In the data rows, the value 128 means zero.
Here is a table of points, one per row:
[161 105 146 103 131 130  96 137 100  64 159  54 120 154 144 115 156 114 136 123 135  99 133 127  90 135 127 156 182 104 124 216 143 168  86 141 130 136 120 104 163 102  99 121 158 103 108 110]
[102 120 115 107 132 134 167 146 135 186  53 141 169 139 109 117  88  98 186 117 114 111 108 116 106 136  77  76 109 133 128 154 179  62 181 130 185 136 151  80 149  91 141 106 195 127 138  79]
[165 118 100 145 113 154  86  98 140 137 119 179 128 140 126 123 149 148  94 169 106 134 153 139  99 140 146 155 210 143 122 115  61  95 158 197 131 112 134 109 162  14 123 134 134 131 111 131]
[102 130 134  67 145 126  96 148 190  91 154 134  87 131 129  73 118 123  87 117 121 125 128 157 112 129 111 166 162 103 148 167 102 138 117  60 105 164 153 109 119 174 191  93 146 166 118 132]
[150 120  93 141 116  77 137 145 129 126 123  99 135 118 139  75  96 129 141 124 105 108 123 100 118 185 135 129 125 169 112 110 137 161  80 151 111 105 149  34 100 140  82 152 159 161 143 156]
[109 109  55 108 153  57 140 119 145 131 109 146 165 116 110 122 162 143  96 128 159  93 110 123 110 126 177 109 127  79 159 127 157 203 155 110 150 120 101 119  95 119 129 124 123 128 149 192]
[187 137 116 137  90  84 142  54 159 168  67 147  94 100 188  94 133 101 124 112  91 156 118 124  91 141 188 114 174 124 109 142 169 129 133 113 112 150  99 161 168 135 117 155  75 146  83  96]
[109 166 145  90 139 113 167  83 122 118 110 135 122 168 123 133 130  77  83 186 123  79 114 167 143  96 112 148 100 131 163  71 126 178  72 167 184 114 114 108 169 147 143 185 146 150 139 140]
[229  92 144 138 159 132 150 127 240 130 116  88 160  95 127 142 100 170 140  90 217 148 109 156 126 109 129 134 167 124  96 105 119 101  87 127 153  89 150 140 105 138 167 184 190  87  96 119]
[102  80 255 121 114 120 110 136  99 124  99 157 175  90 145 143 120 169 113 110 143 149 157 143 142 196 169 153 137 124 146 121 140 136 129 160 110 110 152 113 132 139 149 158  89 124 120 162]
[165 120 102  77  86 120 121  90 113 135 151 138  82  87 128 152 161 101 129 126 128  84  88 130  99 128  53 127 135 165 130 123 112 148 161 135 113 163 177 128  92 154 210 192 116 111 162 137]
[ 60 133 131 152 155 160 140  70 161 146 144 127 148 152 101 122  99 140  95 166 156 159  93  97  99 134  80  91 141 122 166 152 177 158 127 119 116 144 128 125 133 101 127 133 105 143  97 162]
[145 142 153 160  98 170 128 144 125 152 106 127  95 136 105 143 255 131 137 102 131 128 103  79 118  89 159 147  88 110  98 144 114 155 122 117 196 115 176 133 137 131  93 132 123 108  88 152]
[166  93 136  93 150 147 126 108 147 117 137 112  93 145 119 143 141 164 150  90 137 147 113 127 185 113 109 102  92 102 119 148 151 101  92 151 119 139  12 136 172 129  91 163 111 198 211 113]
[133 156 153 175 134 162 166 142 113  78 131 127 107  94 111 128 114 109 126 187 144 142 138  16 154 146  95 111 120 134 102 178 166 152 143 126 155 106  84 116 105 141 215 127 103 174  87 102]
[120 132 171 123 119 197 116 117 115  62  64 132 144  87 184 186  79 116 150  92 117 108  97 144 110  78 124  60 137 149 110 161  90 173  96  98 141 169 117 132 108  93  93 119 169 171 140 158]
[137 145 134 101 112 130 142 155 153 112 138 133 123 169 120 165  89  95 103 116 153 116 238 100  96 127  96  82 119 132 119  86 150 137 151 112 104 147 124 116 150 142  37 181  91 119 105 144]
[147 115  90 109  82 144 110 183 149 145 133 147  99  55  40 129  97  96 118  93 114  86 151 140 135 127 159 124  95 109 162 143 134 139 111 109 112  30 141 116 156 108 149 151  78 131 130 142]
[137 164 117  87 100 119 168 130  99 112 144 150 110 158  94  60 137 174  77 139 105 170 168 199  86 135 142  85  92 150 108 182 124  81 104 102 182 111 117 137 126 130 141 129  98  98 123 117]
[139 154 104 107 152 102 171 163 111 160 135 123  99  96 135 194 113 149 128 149 164 177 116 165 116  98 159 130 146 136 110 149 124 141 156 186  98 161 193 128 168 155 129  98  92 206 113 112]
[164 132 106 104 131 147 163 122 110 107 191 135 104 124 209 160 114 166  89 133 158 151 110 134 146 210 103  95  92 135 110 108 132 133 139 112 139 106 136 114 164 140  93  29 102  34 152 132]
[ 73  99 114 153 123 159 157 140 127 175  95  87  58 106 148 100 124 150 131 135 110 114 162 155 255 120 119 115 237 146 161 121 130 147 149  86 153 125 123 130 163 120 112 117 125  95 145 126]
[154 101 113 138 137 142 147 128 108 108 137 192 148 157 102 140 161 193 145 186 121  78 110 140 151 126 183 107 141 136 109 101 171 152 128  75  65 142 162 130 119  99 116 126 179 160 110  88]
[184  65 115 135 173 187  99  91  77 168 122 131 167 122 147  82  77 141  80  88 104 104 172 124 129  93 115 136  86 151 143 148 110 124 162 157 132 149 123 120 103 128 141  88 123 157 102 137]
[113 186  70 130 184 153  71 167 109 113 133 120 157  94 129 112 166 102 139 169 194 129 116 143  97 102 124 129 127 100 135 145 127 123 167 137 102 112  82 119 103 121 117 180  85  96 163 127]
[182 133 161 174 169  45 136 169 110 127 134 130 117 151 102 152 167 128 111  52 116 201 166 109 139 167  89 107 142 149 157 122 127 149 143  99 154 164 123  97 128  79 152 116 163 173 184 145]
[ 91  52 141 120 116 151 162 101 207  88 122  99 150 175 161 134 214 125 136 123 114 142 132 110 120 154 100 102  84 148 191 126  77 142 189 132 125 117 109 127  90 116 139 112  84 155 113 104]
[ 85 146 154  97 139   0  50  66 152  94 111 122 138 118  99 154 128 107 141 150 159 129 123 104 185 103 125 116  98 182 116 164 127  98 144  98 133 111 153 107 124  91 110 116  95  95 107 100]
[127 174 149  77 134 130 117 114  92 194 135  42 115 135 157 121 122 167 107 106 146 114 123 104 138 110 127 144 118 163 160  92 187 118 167 106 166 151  87 161 109 100 136 114 139 144  87 158]
[147 178 108 149 105 147 174 115 140 122  68 110 178 191 171 140 133 135 157 134 150  99 162 134 122 119 119 241 106 128 165 183 164 102 117 105  75 143 145  91 122 125 158 119  71 107 207 135]
[136  71 146 133 103  87 149  91 136 133 163  41 147  91  91 131 110 102 130 204 104 108 137 103  95 125 161 125 100  57 106 109  93  94 103 130 131 182 125 142 152 125 151  73 129 127 154 147]
[117 100 101 195  95  88 110 167 113  84 138  75 138 197 136 121 103 130 109 111  84 162  93 187 151  57 112  96 159  75 102 107 148 128 162 186 136 122 167 116 114 158 132 143 100 135 100 124]
[ 70 146  87  95 121 174 145 169 113  73  65  80 154  89 139 122 149 118  82  97 135 153 135 131 120 146 145 153 123 104  69  41 152 104  84 132 118 107 173 155 134  77 157 109 143 157 135  92]
[120 143 136 110 136 118 137 126 158 135 116 161 113 102 116 127 176 137 187 146  97 143 213 147 117 103 142 139 143 133 104 136 159 143 150 193 119  97 111 118  77 222 106  62 194 133 110 164]
[ 85 162 151 158  91 122 148  64 132 114 150 174  79 142 145 154  85  83 144  45 150 120 115 119  93 122 125 127 140  35 128 110 148 115 149 115  83  92 107 141  81  84 148 105 192 103 140 127]
[168 165 138 138 107 126  88 174 144  83 128 155 114  86 146 118 121 163 157 175 114 127 132 120 116 135 126 131 120  63 255  91 147  84 133 146 173 147 141 152 139 124  98 123 147 151 108 114]
[ 98 187 127 127 152 100 176 149  91 167 158 110 165 138 167 105 126 145 170 101 102  87 106 114 142 176 157  53 143  93 150 155  19  83 125 138  91  73 132 161 122 138 147 178 147 164 115 131]
[165 159 111  98 152 127 121 159 169 117  96 150  84 131 139 145 121 119  93 165  71 114 132 114 192 125  96 141 113 111 105 121 116 114  91 159 102 142 107 170  25 100 104  98 111  91 117 115]
[110 110  85 170  85  96  86 145  96 146 141 168 154 106 185 123 152 176  43 100 104 131 118  82 170 111  95 150  92 138 108 134 141  97  79 113 113 143 123 123 167 185  96 128 162 136  96  90]
[131  89 139 136 117 112 151 124  72 156  99 111 103 110 144 124  98 144 119 174 107 181 113 150  83 138 114 175 143  76 110 130 100 128 131  57 156 113 157 152  44 152  44 166 124  91 164 110]
[126 121 142  99  42 130 141 140 128 183 189 112 147 175 111 170 118 118 118 176 181 130 152 115 132  60 117 131 144 161 139 146 121 129 111 107 112  61 102 123  91  84 128  97 131 168 120 124]
[136  83 164 134 156 126 116 191 119 120 121 124  88 164 113 116 133  84 163 149 158  94 136 147 107 123 160 141  97 145 132  79 137 117 148  73  79 177 117 140 134 138 135 140 118 121  76 111]
[139  91 105 140  99 119 103 134  60  95 113 155 114 175 122 186 121 101 130 149 166 104  99 176 155 169 158 113 136 119 108 149 147  65 126 143 173 133  99 126 105 155 173 138 126 114  94 183]
[131 118 117 179 179 165  88 110 132 135 143  95  74 139 147 127 141  98 153 149  90 139 127 141 131 116 102  94  76 155 131 134 177  97 130 102  92  95 168 104 163  92 140 112 136 145 135 227]
[146 158 163 147 181 104 132  96 112 129 139 148  93 176 118  75  87 145 152 106 160  87 148 121 139 118 125 142  93  89 106 100 120 196 117 168 140 107 178 133 123 101 157 126  91 120 128  76]
[114 104 116 112 197 132 112 165 142 137 118 133 111 171 166 182  89  88  95 118 104 156 108  42  67  98 222 144 151 164 164 129 109 117 118 133 152  69 135 163 150 169 150 140 169  87 164  85]
[167 150 103 100 160 148 138  96  86 150 176 168 216 102 158 128 154  34 149 143 103 206 148 168 196 126 112 148 116  99 125 111 106 146 141  76 134 123 116 112 155 141 128 125 143 105 111  99]
[100 152 128 174 149 162  94 120 119 168 112 128 139 132  95 145 124 159 133 132 100 187 162 147 119 121 126  67 107 160 145  98  96 140  34 126 104 185 100 129 106 137 166 125 129  77 123 125]
[100  93 138 129 134 109 162 140 105 151 147 155 138 101 122  66 172  37 145 100 191 113  98 125 109 119 108  97 180 169 169 126 141 112  50 186 111 150 143 163  97 112 102  92  95 113 144 112]
[123 139 141 169  79 132  92 124 122 123  92 128 113 112 146  72 148 154 108 167 212 114 169 121 122 102 127  76 115 142 114  98  76 129 162 119 107 127 139 123 169 181 139 132 186 129 195 108]
[126 155 115 166  94 125  96 142 149 169 151  90 163 113  97 209 130 144 133 103  73  70 164 158 119 171 110 116 149 139 122 130 137 184 135 131 138 148  85 118 139 132 149 108 109  89 124  79]
[105 132 133  62 121 155  50 152 144 168 131 151 130 185 118 102 120 130 160 141 135 140 111  79 127 172 126 127 153 100  29  87 118 142 141 129 157 157  95 118 136 133 134 103 104 151 175 156]
[147 136 118 141 101 116 126 143 129  98 123 128 182 147  83 108 101 119 147 123 115 142 126 117 143 150 108 151 119 171 116 160 135 176 156 140 111 129 156 255 170 133 118 133 162 121 152 181]
[131 130 166 115 116 151  70 116 125 177  97 101 127 137 113 124 147 127 140 146 112 152  61 182 117 197 118 137 111 131 144 136 150 158 124 166  70  75 134 132 129 157 116 119 144 144 109  77]
[ 49  86  79  90 136 124 171 140  79 129 162 143 106  82 144 116 130 171 192 113 120 175 158 106 131 111 128 168  88 119 110 151 103 139 130 174 101 165  96 115 175  77 141 207 173  67  90 122]
[ 91 133 111 184 175 126 144  92 116  79 139  98  98 100  90 144 112 117 128  94 126  96 113 180  61 140 141 215 144 182 110  84 105  99 140  94 165  80  81 138 114 140  98 116 135 167 140 111]
[130 147 173 113 106 135 130 119 127  73 209 142 167 107 133  81 129 136 155 119  59 122 110 117 138  61 197 122 150 174 125 100 187 119 150 150 135 128 132 113  96 127 149 156  84 106 199 117]
[111 127  73 147  80 132 107 126 172 133 151 169 127 148 154 130  76 143 227 114 145 159 123 131 147 147 134 174 115 157 154 127  94 141  84 117 191 158 141 126 133 140 126 106  76 166 111 139]
[ 89 113 160 136 192 114 140 142 155 140 139 170 145 100 168 165 148 166 123 124  89  58 138 147  95 129  84 142 172 109  68 130 130  77 103 101 169 116 159 169 154 158 112 162  99 130 125 142]
[101 150 146 163 126 162 143 139 193 150 164 125 122 127 118 128 115  80  60 129 154  98 114 149 181 162 202 158  84 129 115 186 125 109 173 162 133 208 154 115  93 125  87 164 170 125 148 128]
[148 140 170 147 114 117 174 197 123 142 116 173 161 100 107  96 122 168 104 118  95 152  14 134 139  91  87 172 107 138 118 106  63 127 151 118  87 138  69  91 186 148 100  77 128  77  94 165]
[138 151 113 110 150 177 137  36 100  89 111 112 135 148   2 143 131 140 136  93 143 136 129  59 159 140 120 121 163 115 166 130 109  83 137 136 102 150 156  96 130 188 104 116 108 127 111 142]
There is one direction along which these points spread out most. Take the direction at right angles to it along which they spread out most. Go by this last direction. How far along it is each point below, from 0 to 99? 50 is the average, and the first point above lies past it. One standard deviation of the points above along it is 16.
[147 115  90 109  82 144 110 183 149 145 133 147  99  55  40 129  97  96 118  93 114  86 151 140 135 127 159 124  95 109 162 143 134 139 111 109 112  30 141 116 156 108 149 151  78 131 130 142] 63
[ 49  86  79  90 136 124 171 140  79 129 162 143 106  82 144 116 130 171 192 113 120 175 158 106 131 111 128 168  88 119 110 151 103 139 130 174 101 165  96 115 175  77 141 207 173  67  90 122] 39
[136  71 146 133 103  87 149  91 136 133 163  41 147  91  91 131 110 102 130 204 104 108 137 103  95 125 161 125 100  57 106 109  93  94 103 130 131 182 125 142 152 125 151  73 129 127 154 147] 55
[ 85 146 154  97 139   0  50  66 152  94 111 122 138 118  99 154 128 107 141 150 159 129 123 104 185 103 125 116  98 182 116 164 127  98 144  98 133 111 153 107 124  91 110 116  95  95 107 100] 43
[ 85 162 151 158  91 122 148  64 132 114 150 174  79 142 145 154  85  83 144  45 150 120 115 119  93 122 125 127 140  35 128 110 148 115 149 115  83  92 107 141  81  84 148 105 192 103 140 127] 77
[100 152 128 174 149 162  94 120 119 168 112 128 139 132  95 145 124 159 133 132 100 187 162 147 119 121 126  67 107 160 145  98  96 140  34 126 104 185 100 129 106 137 166 125 129  77 123 125] 27
[146 158 163 147 181 104 132  96 112 129 139 148  93 176 118  75  87 145 152 106 160  87 148 121 139 118 125 142  93  89 106 100 120 196 117 168 140 107 178 133 123 101 157 126  91 120 128  76] 61
[126 155 115 166  94 125  96 142 149 169 151  90 163 113  97 209 130 144 133 103  73  70 164 158 119 171 110 116 149 139 122 130 137 184 135 131 138 148  85 118 139 132 149 108 109  89 124  79] 39
[120 143 136 110 136 118 137 126 158 135 116 161 113 102 116 127 176 137 187 146  97 143 213 147 117 103 142 139 143 133 104 136 159 143 150 193 119  97 111 118  77 222 106  62 194 133 110 164] 51
[ 73  99 114 153 123 159 157 140 127 175  95  87  58 106 148 100 124 150 131 135 110 114 162 155 255 120 119 115 237 146 161 121 130 147 149  86 153 125 123 130 163 120 112 117 125  95 145 126] 35
[184  65 115 135 173 187  99  91  77 168 122 131 167 122 147  82  77 141  80  88 104 104 172 124 129  93 115 136  86 151 143 148 110 124 162 157 132 149 123 120 103 128 141  88 123 157 102 137] 28
[131 118 117 179 179 165  88 110 132 135 143  95  74 139 147 127 141  98 153 149  90 139 127 141 131 116 102  94  76 155 131 134 177  97 130 102  92  95 168 104 163  92 140 112 136 145 135 227] 33
[109 109  55 108 153  57 140 119 145 131 109 146 165 116 110 122 162 143  96 128 159  93 110 123 110 126 177 109 127  79 159 127 157 203 155 110 150 120 101 119  95 119 129 124 123 128 149 192] 60
[ 91  52 141 120 116 151 162 101 207  88 122  99 150 175 161 134 214 125 136 123 114 142 132 110 120 154 100 102  84 148 191 126  77 142 189 132 125 117 109 127  90 116 139 112  84 155 113 104] 35
[113 186  70 130 184 153  71 167 109 113 133 120 157  94 129 112 166 102 139 169 194 129 116 143  97 102 124 129 127 100 135 145 127 123 167 137 102 112  82 119 103 121 117 180  85  96 163 127] 60
